(in the rows, 128 means zero)
Y: 4 groups of rows, each row roughly a mix of its group's hidden directions
Y (148 x 11)
[[133 140 164 112 159 122 106 170 111 143 182]
 [144 122 137 182 130 139 190 118 122 103 142]
 [160 146 163 132 103 136 170 112 179 108 130]
 [141 114 134 140 105 117 149  71 138 100  77]
 [119 132 114 151  93 126 122 108 154 134  57]
 [109 179 144 149 119 171 173 134 120 146 142]
 [134 115 145  95  82 129 141 143 179 124  89]
 [114 131 136 104  68 153 146  97 111 166 141]
 [137 111 159 120 128 138 129 196 144 171 118]
 [ 89 158 114 122 120 133  92  94  87 163 140]
 [131 121 151  90 144 118  95 126 182 125  84]
 [152 103 112 171 159 136 177 138 113 100 150]
 [161  96  94 157 109 119 140  92  94 128 162]
 [148  82 140 139  82 145 131 133 147 163  90]
 [ 97 136 123  76 172 110  87 132 149 125 122]
 [ 99 149 156  99 160 126 179 147 149  98 135]
 [ 95 162 165 140 138 153 154 163 152 114 162]
 [125 178 117 138  91 172 156 117 100 126 150]
 [ 92 149 132  76 151 107 129 128 143  78 121]
 [104 137 158 127 155 113 144 189 159 105 142]
 [149 118 147 125 138 126 119 158 183  95  82]
 [114 121 154  93 176 135 147 118 147  90 167]
 [133 162 100 143 122 145 100  71 128  98 157]
 [ 96 149 149  81 172 109  96 136 141 141 108]
 [137 122 154 145 109 125 165  77 145  95  90]
 [130 124  89  99 123  86  99 103 124  80 110]
 [128 120 133 143 159 115  66 156 131 125  82]
 [103 143 160  89  76 124 128 143 163 145 109]
 [126 171 109 137  95 165 134  90  89 126 150]
 [116  97 103 100 146  74 108 108  93 142 143]
 [149 117  94 164 182 133 129 123  87 116 150]
 [145 111  76 145 141 125  77 155 101 138 109]
 [ 92 169 101 131 119 124  94  76 109 120 121]
 [103 123 101  91 122 104  87 100  85 135 151]
 [155  98 112 161  83 144 157 151  98 146 148]
 [101 140 132  80 125 115  65 129 135 155 115]
 [178 103 132 168  97 133 101  92 126 145 111]
 [105 123 115 103 164  82 127  90 134  83 123]
 [103 139 151 112 172 111 155 142 165  82 120]
 [125 134 116 115 169  82  81 141 147 160 109]
 [ 98 148 117 145 109 166 153 181 124 114 162]
 [107 120 136 105 122  92  96 159 153  72 123]
 [131 120 100 141 112  86  97 162 151 139  78]
 [122 131 138 129 111 129 102  99 162 154  61]
 [ 82 159 141  84 142 113 108 160 148 122  99]
 [183  73 116 146 118 130 124 104 125 104 149]
 [122 117 130 151 149 126  86 178 125 146  77]
 [ 95 159 122 127  92 156 136 160 129 136 183]
 [114 137 161  91 186 123 112 146 130 109 163]
 [118 122 105 124 130  74 131 161 164  99  90]
 [184 105 108 175 103 141 145 121 103 120 140]
 [126 121 130 159  94 136 189 170 128 150 135]
 [139 117 100 166 151 123 164 122  98  87 163]
 [149 114 128 113 148  86  90  82 137 137  88]
 [111 116 167 143  73 142 141 140 134 175 108]
 [103 143 141 110 117  91 106 117 172 147  78]
 [108 156 135  82 127 132  80 123 140 167  98]
 [119 138 121 130 205 122  88 124 109 132 131]
 [136 116 141 144 169 153 139 130 122  63 157]
 [112 122 136 163 120 115 142 191 152  98  99]
 [100 152 155 140 126 175 166 164 129 125 160]
 [ 88 159 131 100 134 101 136 181 145 136  98]
 [113 142 112 108 147 120  54 155 124 144 146]
 [134 120 133 102 157 131 147 141 103 118 201]
 [149  91 150 166 120 147 179 125 156 127 103]
 [137 118 129 128 123 161 156 172  98 144 183]
 [168  81 136 158  93 126 152 143 145 103 105]
 [129 132 112 127  96 124  99 102 144 157  62]
 [125 137 141 156 107 149 194 156 132 144 159]
 [150 143 130 171 112 169 178 110 116 129 156]
 [ 75 150 156  90 156 115 133 140 162 118 108]
 [151 111 168 131 152 156  77 114 149 146  98]
 [147 119 129  76 110 157  85 111 104 100 150]
 [109 148 174 119 160 128 167 156 157 121 160]
 [146 117 141 160 153 145 145 149 104  86 179]
 [131  94 159 156  91 143 181 133 154 145 130]
 [ 74 155 134  83 164 117 137 155 143 118 122]
 [145 121 121 139 103 112  92  90 141 151  70]
 [135 113  97 134  99 117 115  85 120 134  66]
 [149 108 135 172 155 141 123 106 126  65 116]
 [140 140 140 122 124 111  64 128 128 169  88]
 [117 146  86  98 154 131  94 133  91 154 165]
 [131 127 160 146 105 137 163  81 144  84 101]
 [120 138 152 116 151 120 152 164 179  93  96]
 [115 134  83 142  98 100 173 140  97 134 161]
 [133 102 172 124 126 113 139 146 185 101  96]
 [152 124 114 152 119 164 160 135  93 176 159]
 [127 123 105 109 113  97  73  96 129 152  90]
 [118 138 134 114 178  77 111 149 169 111 124]
 [108 139 102 154  91 127 174 158 105 166 128]
 [ 87 152 138  87 132 103 131 144 142 182 115]
 [173 110  98 155 112 137  90 121  85 152 136]
 [ 96 131 148  80 161 108  90 127 168 130 123]
 [145 116 142 178 132 136 191 122 133  98 139]
 [115 140 170 139 156 131 159 161 156  82 148]
 [149 118 128 177 136 140 192 125 121 100 142]
 [167 109 121 187 109 148 111 107 123 163 122]
 [124 141 132 149 135 117 185 142 128  66 141]
 [159 112 144 120 135 131  99 144 175  93  82]
 [103 155 139  85 108 127  79 119 138 163 100]
 [107 137 136 110 151 137 166 167 114 122 187]
 [156 103 127 170  98 161 155 118 112 173 134]
 [110 158 131 100 188 112  99 117 144 102 107]
 [104 155 111 127 124 128 169 104 112 117 191]
 [141 122 125 135 110 117  90  88 150 139  66]
 [160 109 122 170 138 131 139 138  91  92 173]
 [143 126 113 150  95 175 154 118  90 165 148]
 [139 117 160 174  82 142 177 130 133 130 117]
 [110 149 100 129  92 114 114 141 124 171  73]
 [130 128 122 136 120 134 166 164  94 148 189]
 [170 106 133 150 118 137 140 132  99 131 194]
 [122 128 144  93 168 128 143 146 112 123 194]
 [122 139 110 107  91 103 112 122 130 192  98]
 [102 146 136  80 106 119 111  71 139 152 115]
 [144 122 138 188 132 147 179 117 126 155 149]
 [159 102 110 172 109 129 171 131 107  95 153]
 [169 120 125 181  89 143 160 108 109 123 137]
 [137 124 110 125  84 135 101  86 105 178 111]
 [114 132 108 111 125 126 106  77  74 140 163]
 [148 112  94 153 118 150  83 118  97  86 109]
 [104 143 132 123 125 114 101 115 163 132  56]
 [130 135  90 142 123 136  60 103 115 102 107]
 [155 136 133 167 140 173 162 101 104 162 136]
 [158 117 140 172 117 162 180 135 125 144 158]
 [ 89 155 160 150 156 151 168 115 125 157 153]
 [188 105  90 149 147 133 116 114 108 120 160]
 [141 111  85 117 164 100 168 127 124 159  93]
 [133 129 112 171  80 127 123 118 143 134  69]
 [ 98 158 171 103 147 173 143 124 114 144 157]
 [118 134 142 142  84 168 170 152 115 129 169]
 [160 108 111 179 101 152 148 120 120  83 138]
 [168 119 120 180  93 145 168 126 103 119 132]
 [145 108 136 157 122 132 177 165 117 174 153]
 [ 98 125 117  98 146  69 128 168 142 131 101]
 [113 145 113 101  95 101 123 139 126 196 114]
 [137 129 111 151  88 182 140 101  90 152 128]
 [139 125 125 137 107 112  88  94 146 147  65]
 [148 120 117 157  91 116 101  97 140 145  72]
 [160 120 113 146 104 153 120  65  97 144 117]
 [128 125 115 120 105 103 104  87 148 155  69]
 [102 141 114 103  99 114 126 111 155 168  75]
 [166 122 126 144 116 168 123  75 123  88 147]
 [130 127 117 145 140 108  83 144 130 183  84]
 [118 144  94  94 140  99  69 124 106 102 132]
 [174  80 133 136 125 119 126 152 159  98  94]
 [115 141 147  88 159 140 133 165 121 124 186]
 [ 90 156 134  83 122 128  85 154 113 159 114]
 [146 116 118 153 166 143 113 176 113  81 149]]
one row of each group, then the others: which group is each in?
[178  92 117 179 115 147 147 123 114 126 102] => (86)
[108 150 168 102 101 125 159  79 155 136 142] => (115)
[145 130 134 154  91 174 122 145 105 178 149] => (42)
[143 127 128 140 106 126  84 101 144 149  65] => (110)

[128 135 107 176 130 123 163  79  98 146 152] => (42)
[115 136 158 138  72 157  88 104 124 100 127] => (115)
[157 101 142 129 127 140  97 144 147 155  64] => (86)
[150 117 101 168  73 133 132 105 126 148  91] => (110)
[121 125 172 104 155 135 106 169 165 141  93] => (42)
[124 137 122 114  58 139 120 140 106 172 145] => (86)
[163 137  81 112 127 143  80 111  99 155 117] => (86)
[135 135 145 123 138 170 147  78  96 121 174] => (42)
[136 120 172 123 129 121 142 120 191 103  92] => (86)
[151 109 136 110 162  84 100  92 139 129  87] => (115)
[118 137 150 100  95 138 100 160 136 176  89] => (86)
[142 113  78 107 116 115  93 105 100 170 111] => (115)
[126 121  99 131  92 113  85 151 101 179 122] => (42)
[104 118 102 132 111 148 190 103 151  96 114] => (110)
